In the data rows, 128 means zero.
Here are some points, each followed by its number:
[112 154 106 110 108 105 135 139 149 149 144 122 133 139 159 160 117  98
 137  96 121 122 136 144 111 124 132 132 129] 0
[107 104 135 116 120 135 138 136  83 117 131 161 154 164 154 128 134 126
 137 150 117 128 119 116 122 131 135 128 150] 1
[144 150 113 123 123  95 118 131 119 123 111 138  99 120 129 136 144 146
 121 152 150 138 115 122 148 139 167 110 121] 2
[120 137 124 131 107 129 132 134 129 128 120 118 130 133 123 124 115 117
 137 137 122 142 154 128 130 124  99 119 100] 3
[ 93 131 162 107  93 127 103 109 133 140 112 136 123 124 156 120 130 131
 136 118 152 141 141 193 131 113 139 119 139] 4
[116 126 117 112 141 114 146 154 135 129 140 117 136 127 148 132 131 135
 134 115 121 144 145 139 115 140 140 133 116] 5
[123 122 110 105 131 131 128 163 120 123 157 126 114 124 125 130 137 109
 129 120 116 137 119 111 109 125 122 137 132] 6
[135 115 139 167  94 125 115 118 153 102 106 130 116 129 121  89 129 133
 131 105 108  96 140 129 157 114 138 150 136] 7
[131  92  97  97 157 123 156 184 147 111 185  18  90 140 153  92 190 144
 106 129 114 101 140 137 188 173 143 142 106] 8
[130 171 177 114 178 170 120 125  97 130  77 107 168 190 114  98 122  97
 152 165 152 123 185 118 126 105  85 112  84] 9
[104 113 101 105 141 130 148 124 121 103 165 112 117 112 115 130 106 126
 127 124  95 166 102 138  97  96  90 164 121] 10
[116 112 123 113 122 119 129 151 124 133 133 125 142 139 158 149 192 120
 137 127 115 203 140 132 117 133 122 145 129] 11
[ 65 140 113 151  94  68 152 197 122 242 252  57 161  98  85  40 154   5
 127  18 113 128 175 132 169 116  68  84  98] 12
[132 141 113 160 110 128 127 156  58 134 114 123 127 119 116 136 145 145
 130 125 127 134 104 133 122 133 133 127 103] 13
[136 133 131 107  90 119 100  98  99 133 100 164 166 152  96  94 132 122
 118 206 162 112  84  74 169 173 153 112 120] 14
[123 129 129 129 127 126 122 138 117 126 117 133 130 103 136 151 121 127
 129 161 143 141 145 125 138 117 137 117 109] 15
[102  90 139 122 104 150 140 169 145 123  57 240  78 176 100 148  37  60
 163  97 187 178  80 152  82   0 143  93 157] 16
[142 199  93 156 127 107 146 153 167 141 126 136 117 105 122 148  84 146
 129  91 153 114 119  94 125 130 184 174 110] 17
[151 175 151 151 134 110 144  96  48 126  93 168 118 125 108 143 141 146
 120 137 157 145  98  94 131 133 146  87 124] 18
[121 109 129 126 125 148 142 143  91 131 138 140 138 133 156 101 188  85
 143 143 116 126  85 139 114 130 110 108 170] 19
[120 109 128 117 146 140 109 143 133 135 135 118 125 141 148 152 123 120
 128 126 122 132 153 130 119 129 117 144 131] 20
[134 132 146 130 139 121 122 101 151 119 113 119 123 107 138 140  93 149
 122 110 146 110 124 117 118 129 156 137  97] 21
[128 135 144 143 137 166 116 110 153 135 113 147 118  89 107 110  93 139
 144 124 143 100 130 139 121 130 125 135 123] 22
[147 136 133 108 144 104 143 122  99 119 151 112  93 128 165 128 149 123
 134 126 151 148 133 153 140 143 123 120 160] 23
[135 148 142 147 120 125 122 134 152 129 124 137 109 136 113  93 107 146
 121 132 136 127 147 132 130 124 101 131 122] 24
[113 147 173 118 181 153 148 132 165 140  42 114 175 185 115  52  66 116
 128 155 147 126 149 154 116  85  66 157 114] 25
[123 161 125 106 100  82 142 115 176  94 207  72 170  66 129  72 155 169
 119 102 121 122 154 144 122 159  83 146  88] 26
[153 147 139 143 117 131 158 145 132 154 122 111 127 112 143 140 123 142
 124 156 107 112 183 116 124 113 145 111 109] 27
[146 126 118  84 156 128 105 121  71 121 151 129 151 105 141 151 106 112
 137 123 127  93 103 161 170 147 163 104 163] 28
[132 203 114  83 139 125 132 144 151 132 132  98 133 103 152 133 132 144
 137 115 123 120 158 143 123  91 108 149 127] 29
[135 145 125 146 114 144 104 117 119 120 130 133 128 124 133 106 126 188
 124 130 135 138 132 140 117 153 156 127 122] 30
[148 131 123 189 128 155 132 104 137 125 121 107 139 114  80  84 117 133
 123 141 123 120 117 131 146 104 124 118 124] 31
[145 149 126 148 104 125 104 104 166 115 113 158 133 131  98 113 104 137
 123 127 125 147 139 111 105 133 180 130 107] 32
[149 138 114 146 138 128 134 114 107 124 100 150  70 123 102 133 124 141
 138 130 138 110 157 135 131 146 158 128 128] 33
[152 146 114 124 116 107 121 100 144 115 113 157 145 146 142 111 134 148
 160 124 139 121 153 118 127 145 152 132  97] 34
[ 96 110 132 105 114 115 134 153 143 152 139 117 124 121 182 128 144 107
 145 114  95 122 140 145 124  94 119 137 132] 35
[118 115 116 124 124 144 116 128 131 138 133 139 129 135 160 128 138 117
 119 137 111 118 171 124 129 134 128 126 108] 36
[122 105 154 177 137 164 130  90 105 138 141 119 157 135 126 122 124 124
 122 149 114 127 111 141 152 125 103 141 147] 37
[119 134 110 116  95 142 130 117 116 134 131 139 120 107 137 128 137 115
 175 134 106 129 125 126 124 126 138 119 148] 38
[125 143 106 114 123 109 147 136 120 145 142 118 127 127 158 138 148 134
 129 120 116 125 141 132 109 173 152 134 152] 39
[105 131 124 131 172 146 129 124 139 155 100 139 150 157 172 112 114 144
 123 137 114 165 147 109 122 124 138 156 107] 40
[128 186 160 127 158 136 136  99 162 104  45 144 162 115  80 124  71 155
 128 148 193 136 133 122 131  97  99 143 124] 41
[125 112 109 115 112 142 147 123 112 128 166  92 119 142 136 152  98  90
 136 147 118 133 148 149 128 131 143 111 125] 42
[140 120 142 156 108 163  89  92 106 120 109 146 124 125 105 109 105 120
 139 125 126 121 101 112 126 112 134 143 123] 43
[116 120 142 156 127 164 122 112 129 137 138 116 133 114 154 119  97 139
 127 157 117 109 114 126 127 104 114 117 124] 44
[118 131 130 119  89 117  83 139 143 126 136 131 136 123  95  83 130 131
 132 135  51 101 149 110 156 111 119  99 136] 45
[129 146 111 123 125 109 112 102 123 131 103 146  97 144 112 126 150 105
 114 122 149 134 123 101 132 135 124 116 135] 46
[106 135 142 136  99 152 141 143  99 120 122 171 123 124 160 135 138 120
 125 103 128 138 121  93 126 123 117 133 127] 47
[213 151 117 142  89  92 162 118 161 121 156  82 100  71 116 191 129 193
  57  97 168 145  55 131 124 140 167 132 131] 48
[148 183  98  85 159  98 126  99  80 147 119 153  86 118 130 148 132 169
 123 133 148 131 111 110 141 131 160 126 145] 49
[176 145 122 154 142 138 138 106  87  91 123  74 151 139 160  81 133 155
  91 191 105 168 166 123 152 160 113  85 101] 50
[117 111 125  96 121 128 130  89 189 135 135 135 137  82 130 180  97 133
 159 115 148 126 128 114  94  99 103 195 133] 51
[100 150 146 137 133 117 106 141 124 131 116 134 143 134 177 132 110 129
 126 131 142 124 128 118  84 121 137 123 101] 52
[144 201 169 151  85  74 100 171 104  34 176 169 114  68  90  56 239 210
 163 138 136 111 105 112 184 148  80  65  93] 53
[117 124 126 124 122 150 145  92 100  92 143 147 131 103 100  98 138 109
 122 137 114 127 112 123 135 142 129 135 158] 54
[199 134 111  95 110  69 145  95 154 103 111  99  98  88 120 240 115 161
  88 124 171 153 126 119 110 141 155 115 124] 55
[120 102 122 114 110 125 117 143 112 120 147 152 126 148 134 107 142 111
 146 123 104 130 121 151 130 141 135 132 153] 56
[112  99 141  99 127 142 128 138 115 144 139 134 148 151 166 124 130 121
 144 129  99 135 127 128 112 129 128 137 130] 57
[111 136 147 130 112 121 120 154 122 132 112 130 115 144 130 133 148 134
 119 131 133 121 138 128 172 131 132 125 150] 58
[125 167 141 167 117  93 109 176  77  96  91 102  88 138 216 123 160 166
  99 108 128 124 133  79 123 184 230  97  48] 59
[108 134 141  96  85 101 153  85 181  74 205 112 188  64 137  82 146 207
 139  64 115 119 156 180 127 178  93 186 116] 60
[134 120 121  99 131 122 120 127 118 108 152 140 111 149 133 115 143 102
 151 111 116 166 104 132 120 142 131 107 177] 61
[147 115 117 133 124 125 124 119 111 117 107 148 150 136 133 123 131 132
 137 151 118 128  96 133 152 135 150 126 137] 62
[ 99 148 139 115 144 102 155 153 119 138 113 119 122 113 143 106 141 128
 134 140 131 111 103 118 118 159 139 135 102] 63
[130 156 102 146 152 112 166  76 132 146 120 139 131 114 109 124 100 140
 127  97 133 173 144 130  76 103  78 120 131] 64
[120 101 139 144 123 136 139 113 163 138 140 119 148 105 122 118 130 120
 132 140 116 137  97  89 129 110 116 146 138] 65
[147 116 160 114 109 108 136 127 149 153 107  80 153 104 130 202  99 220
  87 142 152 139 127 116 119 155 132 132 131] 66
[111 130 112 117 105 126  94 109 106 128 141 167 126 120 136 124 142 113
 143 128 119 136 118 117 161 142 149 112 159] 67
[107 130 152 177 120 148 122  69 113 105 132 142 175 140 123  51 122 128
 119  95 106  80 116 151 153 126 144 111 139] 68
[119 130 126 141 118 143 113 131 102 109 174 161 102 131 117 132 145 125
 141 133 127 151 123 117 126 145 123 109 159] 69
[147  97 127 100 117 130 138 129 124 134 143 141 145 117 125 118 141 137
 146 136 102 119 144 129 141 122  91 119 152] 70
[120 122 126 136 132 141 129 110 129 120 102 150 135 145 120 117 138 119
 132 132 121 119 107 118 142 145 161 120 138] 71
[133 110  95 164 138 136 140 170 106 130 152 100 121 125 142 127 141 108
 131 122  84 127 135 138 117 116 112 124 134] 72
[114 171 135 132 118 110 134 139 141 124 135 116 137 154 138 151 117 105
 124 116 133 139 145 128 100 124 104 136 117] 73
[ 83 124 118  97 125 128 142 143 148 176 157  98 103 175  79 155  78  76
 156 132 150 128 149 118 102  60  53 156 137] 74
[101 161 142 139 129 117 116 139  96 104 106 104 120 108 112 121 133 143
 144 134 151 142 122 107 133 157 146 118 117] 75
[146 109 115 133 119 111 118 129 154 119 132 144 125 130 122 106 138 133
 138 107 131 121 125 131 134 149 152 140 128] 76
[149  98 134 168 160 178 121 107 159 134 109 149 165 126 108 135 110 128
 141 174 121 137 107 122 172 144 140 113 149] 77
[144 159 128 123 146 136 139  87 137 132 107 124 131 122 117 152 124 136
 124 122 127 136 134 151 131 120 112 114 113] 78
[117 148 112 102 128 118 150 149 143 137 129 118 119 119 128 143 126  85
 120 115 137 117 144 120 110  91 128 106 122] 79
[ 98 111 117 124 126 128 118 128 139 120 159 148 136 135 127 133 140  98
 142 104 106 137 111 126 111 111 109 105 149] 80
[123 112 107  89 116 147 124 136 111 115 149 149 145 117 118 114 152 131
 176 127 103 125 102 136 102 105 105  86 176] 81
[106 131 114 126 107 146 115 114 110 141 139 141 116 135 129 125 161 133
 144 127 116 125 141 108 137 141 132 114 133] 82
[148  78 166 126 112 144 130 123 158 112 133 127 134 118 148  89 128 115
 122 119 125 111 129 135 133 138 141 146 127] 83
[163 187 108 110 119  78 123  95 128  93 123 133  88 116 108 117 132 120
  92 114 140 149 141 124 174 136 142  95  94] 84
[132 112 119 143 166 127 149 130 105 131 145 135 124 137 129 123 221 104
 151 103  95 138 147 117 118 129 123 159 158] 85
[120 106 120 132 127 116 128 148 183 135 132 114 135 140 155 108 122 106
 120 121 121 130 175 129 114  85 119 135 119] 86
[117 123 138 170 133 135 151 112  95 113 191 144  99 126  97 140 145 126
 156 154 119 148 110 113 126 164 125 100 120] 87
[103 134 129 130 142 172 140 127  95 129 124 119 127 140 129 147 125  98
 141 136 123 161 109 117 125 133 128 127 154] 88
[ 98 143 166  68 204 159 163 112 126 154  99 119 167 201 113  80 120  82
 159 155 109 107 211 141 136  85  81 101 113] 89
[138 112  99 134 114 134 137 152 150 129 143 132 126 120 133 121 138 110
 129 150  99 137 167 131 134  83 102 114 136] 90
[142 111 149 115 111 152 104 108 154 111 147 124 146 118 127  97  99 134
 125 110 136  77 144 138 136 115 140 130 109] 91
[154 139 135 123 118 121 149 177  97 131 120  94 158  76 115 222 138 180
 120 119 130 129 101 124 133 149 181 150 126] 92
[118 124 139 136 102 121 121 157 118 140 124 133 114 165 130 148 126 122
 141 116 132 140 133 112 121 121 129 128 114] 93
[115 153 157 140  91 115 126 122 159 140 111 141  96 166 110 106 115 132
 136 110 146 151 134 123 108 111 150 158 123] 94
[137 112 133 144 105 132 116  74 196 110 112 142 154 124 141 121 102 140
 107 131 115 127 113 129  79 131 119 174 123] 95
[132 124 120 112 128 131 135 147 119 149 123 129 125 114 147 138 133 117
 146 116 144 163 133 137 116 147  93 123 132] 96
[127  93 149 131 114 153 115 112 119 115 144 147 144 133  86  98 133  81
 161 114 125 140  92 148 142 161 125 118 148] 97
[123 113 130 123  79 137 119 100 174 157 122 176 151 148 120 193 105 125
 104 131 180 151  92 112  57 154 128 140 167] 98
[117  94 127 149 123 128 100 151  90 144 138 123 130 135 127 131 149 104
 140 126 113 139 131 122 121 126 123 115 152] 99
[119 123 131 135  81 124 126 147 131 134 111 118 145 140 158 156 140 116
 132 129 114 171 139 103 140 143 139 125 104] 100
[106 129 131 137 124 123 116 128 136 138 153 114 129 137 132 130 124 125
 137 126 160 115 151 131 131 132 127 115 110] 101
New points follow, each followed by the numbers of its three nearest points above, smallest number first.
[132 135 123 157 131 141 150 136 110 115 129 104 121 120 105 122 113 118
 146 133 121 118 135 126 154 117 109 128 137] 3 24 31
[126  93 136 108 113 120 129 140 137 116 156 146 132 131 156 114 152 108
 136 125 116 128 129 135 138 116 131 123 129] 56 57 80
[112 143 114 112 135  70 134 150 182 116 169  13  95 114 158  88 170 171
  96 179 138  88 129 100 170 169 167 138 108] 2 8 63
[145 110 173 124 120 143 129 113 144 110 130 136 130 139 141 127 132 189
 136 126 127 118 128 125  97 159 145 128 139] 30 76 83
[105 105 152 139 105 168 101  89 118 121 122 157 148 119 120 113 124  98
 123 119  93 135 129  98 110 129 138 137 131] 43 54 71
[112 106 133 119 135 108  72 135 109 135 162 109 141 121 155 124 153  98
 144 150 114 131  86 137 137 136 125 117 135] 56 57 99
[137 108 140 108 119 122 124 126 146 115 117 123 133 129 115 113 141 116
 122 125 146 130 109 149 130 142 118 135 146] 56 76 83
[ 87 198 143  73 135 103  91 190  68 112 123 136  54 102 142 105 223 140
 138  92 136  32 128  95  86 178 200 129 114] 59 63 75
[154 140 110 113 135 107 120 109 145 134 112 134 146 118 141 126 107 132
 107 110 163 150 144 150 141 134 132 132 126] 21 76 78
[ 42 108  81  96 125 104 141 131 192 191 138 104  67 153 100 174  80  49
 143 122 153 126 148 132  80  21  89 172 150] 51 74 79
[120 128 146 154 142 152 125 108 131 129 124 136 146 110 131 121 117 141
 130 133 127 127 121 125 130 120 137 134 108] 21 22 44
[136 124 129 130 115 124 136 134 108 118 141 130 118 160 121 143 132 111
 137 136 114 126 153 116 136 126 131 112 135] 3 82 93
[108 122 150 105 111 135 128 135 138 146 134 142 114 143 163 117 133 129
 100 132 109 129 147 113 124 123 134 116 129] 20 36 57
[106 128 147 152 183 138 109 135 129 103 101 127 136 133 141 145 128  97
 130 125 114 110 169 117 123 126 139 144 123] 15 20 36
[191 111  87  82 139 108 142  99 140 101 108 142 103 106 134 213 126 156
  95 128 132 170  88 139  89 166 124 120 178] 2 55 78
[136  90 144 148 140 170 116 111 113 135 130 101 137 104 116 131 113 118
 120 136 103 128 123 132 137 127 111 139 141] 37 44 65
[138 118 129 153 127 124 134 105 172 117 114 149 114 154 125 136 104 138
 110 146 138 143 143 117 148 128 127 126 122] 3 24 71
[108 116 120 113 124 123 140 164 124 122 138 104 152 130 158 116 117 119
 137 109 125 119 148 135  97 102 123 145 126] 5 20 35
[129 105 152 129 112 148 115 101 157 124 138 136 131 156 149 112 116 102
 121 140 131 103 116 133 130 130 129 148 102] 36 83 91
[139  99 139 145 126 172 120 104 114 111 145 123 146 101 106 112 132 116
 126 129 111 114 101 127 122 145 118 130 181] 37 54 97
[ 92 193 159  97 124  93  94 149  74 130 106 136  40 150 125 119 194 131
 122  93 169  65 159  77  78 173 221 134  83] 59 63 75
[126 138 141 124 118 118 140 144 106 114 135 124 127 128 116 114 143 137
 105 116 127 110 105 119 155 142 127 124 124] 58 63 71
[142 141 148 106 132 114 135 159 111 107 123  65 147  90 153 122 119 129
 117 113 141 163 136 140 120 120 121 141 111] 5 15 96
[147 126 118 139 174 137 152  70 111 126 167 132 115 126 105 125  93 114
 104  68 120 163 137 140  88 121  68 143 139] 10 64 78
[119 127 118 128 125 108 147 134 146 130 140 118 130 127 137 119 141 155
 125 113 109 113 123 134 131 120 130 152 113] 5 6 76
[ 92 205 137 135 160  61 109 176  74 138 111  98  18  70 124 130 224 132
 138  53 151  59 165  79  95 137 223 129  67] 59 63 75
[160 120 117 114 113 122 114 137 152 103 159 145 120 121 130 126 130 132
 136  98 129 109 130 152 144 137 123 104 140] 56 70 76
[123 101 126  99 121 134 130 140 139 124 137 128 115 145 150 146 133 109
 130 112 128 122 139 143 144 103 140 132 140] 20 35 56
[180 130 131 118  99 114 130 121 132  91 135 135 110 140 107  78 170 135
  62 112  92  34 145 149 169 135 156 131 115] 7 76 91
[157 147  99 174 199  84 143 183 159  91 134   0 116 117 220 120 188 200
 111 140 143  61   0 104 205 171 255 137 159] 2 8 59
[166 143 101 117 127 125 149 123 156 118  85 113 133 155 113 109 125 127
  98  88 132 140 154 152 118 116 124 135 126] 3 24 78
[109 126 138 118 156 133 142  60 126 133 121 144 136 117 154 143  39 137
 108  98 119 142 145 118  83  98  91 142 132] 21 64 78
[159 152 139  96 161 138 132 133 145 108 115 130 123  95  80 160 106 158
 128  73 147 124 131 162 111 112 101 133 122] 21 22 78
[131 142 147 133 136 113 117 156 115 103 117 127 139 103 134 116 143 138
 162 134 141 131 135 124 126 157 174 105 122] 2 15 75
[ 93 122 112 105 136 133 189 141  99 146  88 185 132 135 133 196  94  88
 169  92 194 198 129 135  58  14  96 167 164] 16 64 74
[180 145 106 107 135 108 167 171 164 148 165  39 157  94 116 200 129 152
 100 100 146 118 100 138 140 113 119 155 132] 48 66 92
[ 98  92  99  81 114 106 151 136 153 149 158  68 109 120 180 198 124 126
 130 102 133 124 123 137  97 137 131 134 163] 0 35 39
[103 126 139 123 121 135 124 146 106  99 118 164 130 141 145 122 131 120
 145 150 129 131 118 124 112 143 121  99 145] 1 56 69
[111 166 146 119 106  92 115 133 162 120 121 147  91 141 118  91 126 121
  98  94 131 123 148 124 122 102 100 116 128] 24 46 94
[128 149 125 133 127 110 124 137 141 122 111 122 141 123 140 138 119 180
  88  96 125 119 124 143 140 114 146 118 108] 5 21 30
[157 130 128 169 142  99 131  93  93  97 135 121 114 100  93 174 145 183
  72 142 118 189  76 108 168 159 199 125 127] 2 18 62
[150 136 152 128 132 161 104 112 193 130 107 110 119 113 134 140  97 130
 117 133 143 110 102 145 140 142 162 141 101] 21 22 91
[112 125 132 130 142 124 138 132 104 143 138 117 129 152 108 134 171 110
 149 152 111 144 134 108 121 111 119 114 151] 82 88 99
[112 132 161 147 144 148 125 111 117 136 129 115 128 104  93 136 113 127
 136 137 144 106 118 111 115 153 156 140 141] 22 71 75
[132 144 148 120 175 178 157 134 165 130  25 118 191 151  67 115  80 102
 155 173 149 110 111 157 131  78  81 150 137] 9 25 41
[ 99 115 132  93 131  87 121 134 159 112 222  44 113 121 184  85 202 158
 118 153 120 121 100 109 194 189 163 144 156] 8 23 39
[165 129 105 163 132 128 136 122 135 126 123 109 127 119  88 106 139 124
 118 102 117 143 114 146 143 112 124 138 127] 31 76 78
[119 122 144  87  99 111  96 114 211 138 128 131 105 104 143 148  83 135
 123 115 163 133 123 139 103 159 146 144  95] 21 51 95
[102  30 127 131 202 177  73 121 188 188  65 112 162 219 191 128 119 161
 135 235 111 133 109  91 170 138 136 168 106] 40 57 77
[104 126 142 136 179 148 146  68 111 131 105 168 140 125 133  97  88 141
 124 107 123 160 123 107  73 123  93 144 124] 22 40 64
[127 122 109 140 105 132 150 138 167 121 128 113  95 153 111 134 117 125
 121 129 123 125 152 135 128  95 108 115  91] 3 24 90
[132 155 127 117 105 133 119 120 124 133 131 144  86 144 116 123 130 124
 134 130 125 152 128 135 132  85 122 103  85] 3 24 93
[ 95 163 131 120 159 126 138 140 161 119 138  68 132 105 170 154 143 157
 129 125 141 138 127 143 131 142 119 144 128] 5 20 29
[111  99 164 141  97 202  88 105 113 131 137 152 108 122 125 114 130 123
 149 140 129 124  96 126 133 164 144 129 135] 43 82 97
[209 161  86  69 119 104 158  93 172  76  89 123  94 105 103 209 105 182
 108 176 184 161 125 149 103 106 117 132 137] 2 55 78
[141 101 144 149 105 140 125 100  80 161 117 159 149 157  99 111 146 103
 138 183 129 102 111  88 170 168 134 129 132] 14 62 71
[114 112  95 110 105  93 107 111 128 137 144 143 135 121 150 128 165 124
 126 113 128 129 121 133 105 166 134 120 145] 39 56 76
[ 94 115 147 143  79 149 133  97 102 132 140 140 142 110 124  82 120 118
 110 136 112 111 133 115 133 130 133 129 143] 44 54 82
[103 123 120 117  86  87 129 141 123  99 172 154 100 124 119 123 166 140
 178  79 117  98 152 148 105 140 148 117 177] 38 56 76
[ 69 108 107 110 141 145 100 113 133 120 104 173 119 145  72 128 126 107
 155 117 141 137 133 126 125  93 105 165 182] 46 56 80
[101 104 114 128 134 111  95 161  96 130 130 130 125 124 149 129 147 119
 141 134 111 122 114 116 137 125 141 108 146] 6 56 99
[108 149 132 128 124 135 121 157 127 127 112 125 110 133 123 127 146 121
 119 114 130 141 149 113 116 105 135 129 116] 3 6 93
[168 130 116 132 111 113 108 175  73  98 178 141 154  84 167  77 241 224
 151 122 107 122 109 119 185 199 131  83 127] 30 53 82
[131 127 102 106 132 110 134 139 108 126 145 105 114 134 146 132 111 142
 141 109 125 137 137 142 132 140 122 128 148] 5 23 39
[153 111 126 123 131 148 138 119 154 113 112 110 141  87 139 125  91 142
 124 147 125 112 128 119 123 136 145 151 121] 21 22 83
[132 167 142 182 168  67 127 201 182  95 118   0  82  91 255  89 154 213
 118 167 149  32  92  59 192 183 255 134  18] 8 59 63
[149 140 141 158 134  93 112 147 105 101 126 106 134  93 208 138 179 169
 117  80 104  97 146 102  92 187 199 158  40] 21 39 59
[121 107 122 144 118 161 123 129 136 131 138 138 137 137 132 111 146 124
 120 122 131 128 111 166 119 125 137 126 133] 56 71 76
[147 126 129 140 131 131 131 115 110 140 125 146 140 153 115 126 135 133
 138 157 129 130 134 109 153 121 124 124 113] 15 62 71
[190  96 146  76 101 117 130 111 189 157 129 121 166  97 176 205 113 147
 102 107 138 119 127 105  98 164 109 148 155] 51 66 98
[146 133 138 129  78 126  83 133 177 155 115 181 149 109  95 194 117 167
 115 135 160 149 119 114  64 140 160 117 135] 30 32 98
[136 130 135 190 144 149 128 131 132 137 180 113 146 110 121 112 113 120
 135  96 128 112 124 145 111 148 130 150  96] 22 76 101
[200 149 114 115 139  58 142 104 167 110 147  97 106  55 136 184 114 185
  58  99 166 131  68 120 130 148 178 151 130] 21 48 55
[130 131 116 130 101 138 111 122 150 121 132 152 129 150 131 106 112 130
 133 132 123 130 145 119 150 135 126  99 101] 3 24 36
[133  95 118 122 132 120 121 147 113 150 141 122 146 124 141 178 121 121
 132 127 101 132 127 127 133 107 125 136 131] 20 57 99
[ 28 115 124 109 143 128 131 141 163 185 137 111  77 144  98 174  53  50
 131 130 141 128 135 120  91  69  70 140 130] 73 74 79
[115  83 138 134 168 163  79 125 184 155  82  90 143 194 175 132 113 119
 136 207 106 127 141 118 141  70 142 163 102] 20 40 86
[187 144 124 126 134  75 170 140 209 104 142  93  96  85 145 157 109 180
  67  92 179 139  61 142 120 212 143 155 122] 48 55 66
[115 107 157 121 117 138 135 130 112 174 141 156 130 148 151 126 176 128
 107 139 117 141 116 137 123 123 144 131 135] 1 57 82
[158 134 129 122 136 113 142 175  94 121 157 133 106 130 110 137 151 115
 142 124 109 132 117 143 118 112 100 116 154] 6 72 99
[139 128 133 155 127 143 145 119  93 132 194 143 100 137 112 142 147 116
 142 125 159 134 123 111 146 108 117 109 145] 69 82 87
[105 140 165 111 228 146 139 115 127 170  64 127 171 253 127  66  83  92
 127 156 128  97 206 156 169  80  84 103  99] 9 25 89
[188 142 101 113 112  79 139  90 173 107  98 137 126  93 142 200  69 179
  80 120 165 132 141 119 105 140 142 138 149] 21 55 66
[111 121 127 117 115 149 137 180  89 156 135 193 142 140 143 126 131 118
 100 129 116 121 121 134 118 145 144 117 145] 1 47 56
[160 116 120 140 125 125 125 115 159 129 107 115 122  90 109 149 109 135
 109 115 138 111 113 118 110 132 148 154 134] 21 22 76
[121 118  87 120 128 121 127 132 216 127 108 102 155  73 116 172  74 141
 126  83 153 146 162 122 119  63 101 181 117] 21 51 86
[ 75 165 143 153 105 120 142 185 121 217 195  99 162 127 147  72 123  50
 108  53 149 129 178 144 164 135  92  86  77] 0 12 101
[128  96 155 154 116 160 130  95 112 128 144 129 112 125 107 110 140 101
 128 134 106 135 114 141 137 102  89 127 129] 37 43 54
[155  67 126 142  81 171 128  95 100 140 118 162 177 118 109 120 106 106
 105 191  94 142 120 167 149 178  97 126 165] 37 62 77
[151 144 107  96 154  98 134 130  70 148 126 138 122 118 156 150 123 122
 113 162 132  99 109 156 165 126 142 113 145] 2 28 62
[105 118  98 152 132 113 127  96 127 120 135 138 109 110 100 128 122 143
 107 119 111 166 109 104  98 104  75 146 101] 3 10 64
[181 176  94 184 108  90 126 137  83  71 172 149 146  83 120  76 219 219
 107 138 108 133 130 120 220 173  92  84  90] 50 53 84
[105 149 120 151 146 122 122 157 131 138 136 112 107 115 124 137 128 140
 127 131 134  91 154 133 110 137 126 127 131] 5 20 101
[117 152 129 137 138 122 128 137 110 129 102 131 109 165 118 127 125 127
 132 143 153 176 138  93 114 110 136 157 103] 3 93 94
[141 125 110 157 138 118 143 145 119 111 151 142 121 131 122 100 109 120
 118 131 114 102 101 135 190 120 156 112 132] 62 71 76
[157 154 122 116 132 138 141 119 160 130 104 141 105 124  91 149 114 125
 119 121 152 118 155 128 126 103 117 114 115] 24 78 79
[198 151 124 158 125 109 120 117  88  89 162  90 175  94 159  74 212 208
  86 150  97 161 110 124 192 187  98  91  76] 26 30 50
[113 117 130 108 145 107 128 152 139 128 126 103 129 137 142 109 132 109
 132 106 117 125 160 135 107 142 120 122 120] 5 20 36
[151 125 154 144 130 146 135 117 155 100 105 110 112 111 113 127 107 127
 104 133 128 112 113 115 130 143 134 141 116] 21 22 83
[152 119 142 126  99 114 127 137 122 112 145 134 121 112 138 106 137 122
 119 135 115 100  92 128 170 144 145  94 142] 62 67 76
[131 134 159 132 127 148  79  94 161 131 107 133 155  98 167 131  83 140
 110 126 109 107 138 105 120 136 136 133  62] 21 52 91
[129 108 143 107 129 121 107 117 132 135 124 155 123 116 157 157 111 144
 137  86 165  92 107 119  89 172 167 138 124] 21 52 76
[ 86 130  80 140 102 128 141 232  72  90 133 136 178 178 100  59 159 126
 136 155  62 114  99 198 174 145 159 147 100] 13 56 62
[115 115 128 125 131 147 144 135 103 132 137 131 117 141 130 121 129 107
 163 149 121 116 124 133 114 108 142  98 147] 38 88 99
[125 112 141 157 140 150 101  82 128 123 109 153 130 132 102 139 129 155
 128 144 132 126 115 110 120 101 139 127 103] 21 43 71
[ 64 158 118 139 124 101 143 162 170 213 212  73 118  69  59 100 193  71
 117  98 175 117  91  98 127 107 119  77 116] 12 79 101
[126 133 142 124 131 129 112 136 141 122 123 133 104 101 112 157  90 121
 126 108 168 115 127 115 109 136 129 132 125] 21 22 101
[131 104 144 153 122 179 137 113 103 126 131 114 132 121 123 115 117 114
 124 143 116 121 111 129 131 126 129 144 147] 37 44 88
[143 157 135 126 180 143 135  76 129 106 111 134 131  83 112 132 108 163
 120  92 130 138 171 157 100 123 131 159 142] 21 22 78
[130 100 153 166 145 165 144 112 108 141 125 125 138 110 122 134 123 115
 112 142 130 124 115 126 135 147 141 147 133] 37 44 71
[172 175 106 143 139  78 128  68 166 139 125 141 136 143  85 143 116 142
 108 159 149 109 124 133 178  99  92  98  98] 24 78 84
[133 133 148 130 116 135 128 110 124 116 128 150 133 134 136 131 116 118
 131 131 148 118 113 121 118 141 164 124 149] 62 71 76
[102 116 107 104  73  52 137 204  89 102 121 147 166 182 148  22 150 136
 128 156  73 120 151 210 164 165 149 127 111] 1 45 56
[127 108 143 150 127 162 126  94 135 138 114 126 115 126 119 123  98 115
 102 159 111 140 102 129 135 101 134 112 136] 37 43 44
[144 148 154 159 107 156 108 110 150 126 110 137 121 112 133 116 123 123
 115 141 146  90 121 121 108 161 119 139 114] 21 22 24
[125 115 125 104 111 132 181 151 128 136 148 130 130 121 133 110 138 133
 118 139 106 102 116 144 182 140 113 127 132] 56 58 70
[117 125 146 103 114 136 119 143 136 146  83 138 139 143 155 121 140 133
 135 136 128 143 123 122 118 134 134 127 132] 57 71 93
[145 132 114 116  70 103 121 118 150 136 125 152 148 109 125 181 111 138
 101 114 115 143 121 137  92 144 144 129 130] 0 32 100
[125 184 136 143 124 123 122  98  64 121 112 137 121 141 137  93 117 163
 102 122 108 112 124 132 148 103 185 103 136] 2 30 71
[106 147  89 151 124 115 118 143 214 126 101  80 155  91 124 161  93 136
 134  76 160 127 145 124  69  80  56 187 102] 51 73 86
